[[ -68  -12  -40    4    0  -33  -48  -51  -32]
 [ -68   -3  -13  -13  -28    1   -9   -8   -3]
 [ -24  -88 -105   16  -12  -79  -97  -82  -39]
 [ -25  -89 -103   16  -12  -77  -95  -80  -37]]
=>
[[ -32  -68  -12  -40    4    0  -33  -48  -51]
 [  -3  -68   -3  -13  -13  -28    1   -9   -8]
 [ -39  -24  -88 -105   16  -12  -79  -97  -82]
 [ -37  -25  -89 -103   16  -12  -77  -95  -80]]

[[  10  -30  -24    5   -9  -22    2]
 [-102   47   49  -33   16   66  -15]
 [ -42   34   33  -15   11   37   -5]
 [ -49   37   34  -16   12   40   -7]
 [ -72   42   43  -23   14   53   -9]]
=>
[[   2   10  -30  -24    5   -9  -22]
 [ -15 -102   47   49  -33   16   66]
 [  -5  -42   34   33  -15   11   37]
 [  -7  -49   37   34  -16   12   40]
 [  -9  -72   42   43  -23   14   53]]

[[ 43   4  19  -5 -10 -36   0  -1   2 -31  11  -7]
 [-21 -21   2  -3  33 -16  -9  -7 -10   7  26 -33]
 [-12  -5  32   1  18 -16   2   1   1 -40   5 -19]
 [-30   2  14   4   6  26   6   6   4 -14 -36  25]
 [-54  -4  -3   7  16  32   3   3   1   8  -4  -7]
 [-31 -21  46   0  46 -30  -3  -2  -5 -51  18 -42]
 [ 29 -44  56 -17  66 -97 -20 -16 -22 -50  34 -51]
 [-56  32  37  20 -21  47  26  21  28 -71 -12  -9]]
=>
[[ -7  43   4  19  -5 -10 -36   0  -1   2 -31  11]
 [-33 -21 -21   2  -3  33 -16  -9  -7 -10   7  26]
 [-19 -12  -5  32   1  18 -16   2   1   1 -40   5]
 [ 25 -30   2  14   4   6  26   6   6   4 -14 -36]
 [ -7 -54  -4  -3   7  16  32   3   3   1   8  -4]
 [-42 -31 -21  46   0  46 -30  -3  -2  -5 -51  18]
 [-51  29 -44  56 -17  66 -97 -20 -16 -22 -50  34]
 [ -9 -56  32  37  20 -21  47  26  21  28 -71 -12]]

[[  -4   17  -17   -7   31   90   90   -2  -15]
 [ -12   16  -98  -52    8 -100   10   50   34]
 [  21  -11   48  -17   61    9    0  -49  -77]
 [ -34  -25  -76  -67   21   38   17    9  -22]
 [  74   24  -39  101   42    8   19   45   -7]
 [ -80  -23  -22  -19   88   30   90  -29  -49]]
=>
[[ -15   -4   17  -17   -7   31   90   90   -2]
 [  34  -12   16  -98  -52    8 -100   10   50]
 [ -77   21  -11   48  -17   61    9    0  -49]
 [ -22  -34  -25  -76  -67   21   38   17    9]
 [  -7   74   24  -39  101   42    8   19   45]
 [ -49  -80  -23  -22  -19   88   30   90  -29]]

[[  83   83   -5  -24  -63   -3   54  -44  -15   30  -64   -5   17  -60]
 [ -30   -4  -21   55   40  -30  -56   39   43  -18   33  -57  -75  -45]
 [   4  -23   11  -78  -55  -36   45  -42    5   21    1  -25   -6   67]
 [ -24  -51 -101  -41  -20 -108  -22   26   38  -90   19  -78  -36   27]
 [ -92  -94  -25   30   70  -15  -73   59   18  -61   65   -7  -23   49]]
=>
[[ -60   83   83   -5  -24  -63   -3   54  -44  -15   30  -64   -5   17]
 [ -45  -30   -4  -21   55   40  -30  -56   39   43  -18   33  -57  -75]
 [  67    4  -23   11  -78  -55  -36   45  -42    5   21    1  -25   -6]
 [  27  -24  -51 -101  -41  -20 -108  -22   26   38  -90   19  -78  -36]
 [  49  -92  -94  -25   30   70  -15  -73   59   18  -61   65   -7  -23]]

[[  7  35   2  11 -20   0 -31  24  -1  13  12  25 -24]
 [ 14  36  14   6 -24   0 -29  31  -8   5  16  29 -31]
 [ 47 -50  59  -2 -17   0  -3  44 -60 -10  33  27  -7]
 [ 11  11 -65  49  24   0 -55  41  32  40  17  38 102]
 [ 27 -23   3  -7 -14   2  82 -26 -14   0  25 -14 -42]]
=>
[[-24   7  35   2  11 -20   0 -31  24  -1  13  12  25]
 [-31  14  36  14   6 -24   0 -29  31  -8   5  16  29]
 [ -7  47 -50  59  -2 -17   0  -3  44 -60 -10  33  27]
 [102  11  11 -65  49  24   0 -55  41  32  40  17  38]
 [-42  27 -23   3  -7 -14   2  82 -26 -14   0  25 -14]]

[[ 94  26 -16  66 -57 -41  66  71  90]
 [ 84  80  59  41  46  40  34  81  74]]
=>
[[ 90  94  26 -16  66 -57 -41  66  71]
 [ 74  84  80  59  41  46  40  34  81]]
